A single turn carries every row of the set below to another of its rows. Some are shown first; where does it send the rows asked next?
fanid: [ 2.10  1.08  1.60 -1.42  0.70 -0.78  0.10  1.83  0.28 -0.29  0.22  1.08]
kura: [ 1.75  0.20 -0.20 -0.86 -1.76 -2.34  1.01  1.18  1.97  1.09  1.38 -0.92]
tesu: [-0.81  1.51  1.13 -1.91 -1.48 -1.01  0.69  0.79  1.26  0.33  0.86 -2.00]
zaz: [ 1.60 -0.58 -1.00  0.53  2.12  0.76  0.51  0.09  1.36 -1.72 -0.16 -0.01]
boti: [ 0.19  2.74  0.12  0.89 -0.63  1.48 -1.39  1.05 -0.75  0.07  0.16  0.84]
rumun: [-1.70 -0.16  0.72  0.41 -3.34 -0.29 -0.59  1.36  0.12  1.18  1.79  0.85]
Lof: [ 0.97 -1.33 -0.92  0.37  1.62  1.29  0.93 -0.38  0.01 -1.65  0.21 -0.81]
nus: [ 1.12 -0.26 -2.80  1.08 -0.04 -1.61 -0.52  1.13 -1.05  0.23 -0.88  0.08]
Tipaz: [ 0.98 -0.37  0.33 -3.09 -1.32 -1.36 -0.17  1.12  0.85  0.41 -0.63 -0.11]
Tapal: [-1.83  0.34  1.14 -0.08 -2.80 -0.54 -1.14  1.30  0.67  1.92  0.78 -0.44]
zekam: [ 0.07  1.56 -0.19  0.59 -1.48  1.32 -0.88  1.42 -2.14  1.26  1.08  0.90]
zem: [ 0.49  1.51  1.04  1.09 -1.26  0.94 -1.36  1.05 -1.61  0.69  0.96  1.26]
kag: [ 0.86  1.85  0.15  1.44 -0.88  1.79 -0.01  1.65 -1.53  0.24  1.09  0.60]
fami: [ 1.45  1.30  0.92 -1.82  1.20  0.96 -0.35  0.79  1.33  0.19  0.16  0.85]
Zile: [-0.69  0.02  1.20  0.53 -2.81 -0.57 -1.02  2.68  1.00  1.03  2.06  0.93]
leda: [-0.89  1.29  1.14  0.64 -3.64 -0.63 -0.95  1.13  0.97  0.34  1.84  0.34]
Sek: [-0.82 -3.05 -0.25 -0.67 -0.26 -1.17 -0.21  0.81  2.49 -0.91  1.18 -0.42]
luf: [ 0.01 -1.61 -1.72 -0.81 -0.47 -1.29  0.45  0.21  2.72 -0.91  1.83 -1.19]
dapi: [-2.37 -1.99 -1.91  1.44 -2.27 -0.13  0.44  0.50  0.60 -0.44  1.06  0.08]
serer: [ 1.36  0.71  1.42 -1.00  1.61  0.50 -0.36  1.44  1.16 -0.17  1.97  0.43]
Pibin: [ 0.12  1.62  0.85  0.90 -0.76  0.62 -0.52  1.51 -1.91  0.96 -0.77  0.83]
dos: [ 2.00 -0.55 -0.43  0.75  2.08  0.47  0.51 -0.38  0.06 -0.93 -0.13 -0.82]
kal: [ 0.83 -1.17 -1.73  0.02  2.09  0.19  0.76 -0.24  0.52 -0.65 -0.53  0.50]
tisa: [-1.51 -1.12 -1.42  2.25 -2.82 -1.37  0.11  0.09  0.14 -0.56  0.99  0.08]
sagi: [-2.09 -0.96 -2.34  1.45 -2.12 -0.15 -0.30  0.12  0.53  0.24  0.78 -1.43]
fiko: [ 2.18 -0.28 -1.84  0.11  1.48 -0.40  0.95  0.35  0.12 -2.06  0.48 -0.13]
mel: [ 0.12 -2.05 -0.30 -0.15  0.15 -1.42  0.74  0.51  2.99 -1.53  0.55 -0.97]
Pavil: [ 2.43  1.08  1.68 -0.55  0.99  0.63 -0.53  0.84  0.60 -0.13  0.82  0.88]
zezo: [ 1.99  0.90  1.51 -1.13  0.99  0.17 -0.86  0.83  0.04  0.94  1.50  0.43]
Vemir: [-0.35 -2.64 -0.88 -0.36 -0.70 -1.85  1.27 -0.26  2.29 -0.38  0.97  0.19]
tov: [-1.69 -1.59 -2.16  1.68 -2.30 -0.30  0.92  1.09  0.68 -1.01  0.05 -0.73]
giko: [-1.82  0.14  0.13 -0.24 -3.30 -0.59 -0.55  2.39  0.76  0.86  1.93  0.70]
sopo: [-0.44 -2.30 -1.21 -0.23 -0.07 -0.53  1.06  0.30  3.08 -1.28  0.89 -0.37]
Rozad: [-1.42  1.16 -1.43  0.05  0.51 -0.33 -0.92  0.85 -1.70 -0.58 -1.30 -0.76]
zofi: [-1.05 -2.03 -1.56  2.23 -3.02  0.27  0.13  0.93 -0.21 -0.44  0.34 -0.21]
Nifo: [-0.73  1.59 -1.89  2.32 -0.14 -1.19  0.29  0.74 -0.48 -0.01  0.77 -1.76]

tesu -> Rozad
dapi -> rumun
And these:
Vemir -> tisa
sagi -> Tapal
kag -> serer
tov -> giko

A single turn carries every row of the set below to another of its rows. Some are shown first; where does it send the rows asked next?
Pide: [-1.67 -0.39  0.87  2.63  0.14  1.20 -2.34 -0.15  0.35  0.28 -0.48  0.98
 -0.22]
ril: [-1.52 -0.75  0.58  1.84  0.93  1.04 -2.02 -0.32 -0.08  0.85 -0.83  0.91
 -0.56]
gife: [-1.32  0.70  2.03  0.68  1.82  0.98 -3.34 -1.54 -0.73 -1.06  0.48  0.62
 -0.82]
Nibe: [ 0.52  1.29 -0.14  2.91 -0.99 -0.61 -0.21 -1.30  0.27 -0.40  0.73  1.42
  2.20]
Fanar: [ 0.85  4.16  1.21 -0.43 -0.94 -0.82 -0.78 -2.32 -0.58 -1.76  0.51 -0.28
  1.10]
nuve: [-1.03  0.39  1.79  0.39  1.62  1.22 -3.28 -1.39 -0.86 -1.39 -0.28  0.74
 -0.99]
givi: [-0.81  1.66  2.33  0.13  0.93  1.23 -3.63 -1.46 -0.09 -1.58  0.46  1.05
 -1.05]
sika: [-0.16  0.72 -2.07 -1.21 -2.31 -0.80 -0.65 -0.77  0.90  0.49 -1.50 -0.93
  1.23]
belu: [ 1.60  3.11  0.78 -1.66 -0.79 -0.72 -1.10 -2.25 -0.33 -2.54 -0.21 -0.25
  0.72]
tapu: [ 0.67  3.75  0.57 -0.57 -0.45 -1.21  0.25 -2.26 -1.06 -2.04  0.46  0.33
  0.33]
zevur: [-0.59  1.59 -2.46 -1.57 -1.64 -1.13 -0.90 -2.36  0.61  0.91 -0.89 -0.61
  1.27]
nop: [-0.33  1.49 -0.66  2.71 -0.95 -1.22  1.28 -0.80 -0.76 -0.17 -0.23  0.14
  1.40]
garis: [ 0.87  1.22  0.25  2.98 -0.68 -0.90  0.14 -1.04 -0.47 -0.99 -1.03  0.07
  2.23]
visil: [-1.70  0.19  0.47 -1.36  0.85  0.91 -3.43 -1.00  0.31  0.08 -0.19 -0.23
 -1.16]
Vikuz: [-1.91 -1.00  0.71  1.64  1.09  1.07 -2.57 -0.38 -0.28  0.55 -0.51  0.21
 -0.51]
podeb: [-1.10 -0.28  1.57  0.61  0.85  1.01 -3.07 -0.58 -0.10 -2.00  0.83  0.14
 -1.13]
Kefe: [ 1.30  3.80  0.26 -0.89 -1.61 -1.19 -1.60 -1.78 -0.66 -2.33  0.26  0.02
  0.68]
sato: [-1.44 -0.66  0.38 -0.75  0.31  1.25 -3.25 -0.12  0.36 -1.17  0.32 -0.37
 -1.41]
mis: [ 1.17  4.13  0.06 -0.61 -0.80 -1.29 -1.87 -2.45 -0.47 -2.18 -0.67 -0.85
  0.35]
fil: [-0.64  1.03  2.23  0.26  1.78  1.00 -2.69 -1.60 -0.51 -0.97  0.09  1.17
 -1.34]
Nid: [ 0.69  0.54  0.05  2.90 -1.23 -1.11  0.27 -0.43  0.20  0.41 -0.17  0.27
  1.16]
mirub: [-1.81  0.22 -0.04 -1.27 -0.37  1.31 -3.22 -0.62  0.96  0.34 -0.40  0.15
 -1.31]
gop: [-1.61 -0.31  0.35 -1.11  0.75  1.38 -3.53 -1.17 -0.11 -0.18 -0.78 -0.06
 -1.24]
rimik: [ 1.95  3.11  1.45 -0.43 -0.81 -1.30 -0.59 -2.31 -0.16 -1.80  1.10  0.31
  0.18]
Zifir: [ 0.96  3.45  0.36 -0.61 -0.38 -1.32 -1.15 -3.50 -0.73 -1.63  0.28  0.34
  0.98]
Zutus: [ 0.04  1.48 -0.45  2.93 -0.72 -1.31  0.06 -2.08 -0.69  0.24 -0.62  0.41
  2.34]
Kimer: [ 0.41  2.21 -0.38  3.28 -0.60 -1.37 -0.59 -1.42 -1.00 -0.79 -1.49 -0.40
  1.69]
luti: [-0.47  1.87 -2.47 -0.53 -1.94 -1.15 -1.53 -1.13  0.57  0.53 -1.88 -1.67
  0.58]
vene: [-1.62 -1.11  0.50  1.48  0.91  1.30 -3.03 -0.82 -0.59 -0.03 -1.13  0.42
 -0.46]
Mumas: [-0.32  1.99  0.10  3.14 -1.43 -0.71  0.34 -0.63 -0.38  0.37 -0.61 -0.32
  2.08]
Foz: [-0.39  1.71 -2.28 -0.70 -3.07 -1.11 -1.10 -0.47  0.48  0.47 -1.16 -0.80
  1.02]
lop: [-0.78  2.21 -1.70 -1.73 -2.23 -0.61 -0.73 -0.98  0.96  1.08 -0.77 -1.07
  0.80]
med: [-0.93  1.96 -2.24 -1.72 -1.63 -1.14  0.51 -1.17  0.60  0.45 -0.67 -0.84
  0.08]
bome: [-1.68  0.07  0.07 -1.70  0.65  1.00 -2.94 -1.16  0.44  0.57 -0.44  0.28
 -1.62]
Golo: [ 0.48  1.93 -0.28  3.22 -1.87 -1.41 -0.31 -0.42 -0.81 -0.73 -0.52  0.22
  1.97]
bik: [-0.48  0.75 -2.50 -1.00 -2.37 -0.38 -0.92 -0.98  1.49  0.93  0.18  0.23
  1.36]
mufi: [-1.45 -1.27  0.54  1.42  0.34  1.19 -2.84  0.14 -0.03 -0.92  0.28 -0.13
 -0.83]
Nipe: [ 0.35  1.10 -1.40 -2.11 -2.27 -1.13 -0.53 -0.89  1.45  0.84 -0.11 -0.69
  0.05]
Duf: [ 1.16  3.21  0.12 -1.37 -1.01 -0.60 -1.38 -2.39  0.49 -1.92  1.45  1.11
  0.97]

Nibe -> bik
Kefe -> Golo
visil -> gife
And these:
belu -> garis
Nid -> Nipe
mufi -> sato
Zutus -> zevur
med -> tapu
lop -> Fanar
Kimer -> luti
Pide -> mirub
ril -> bome
gop -> nuve

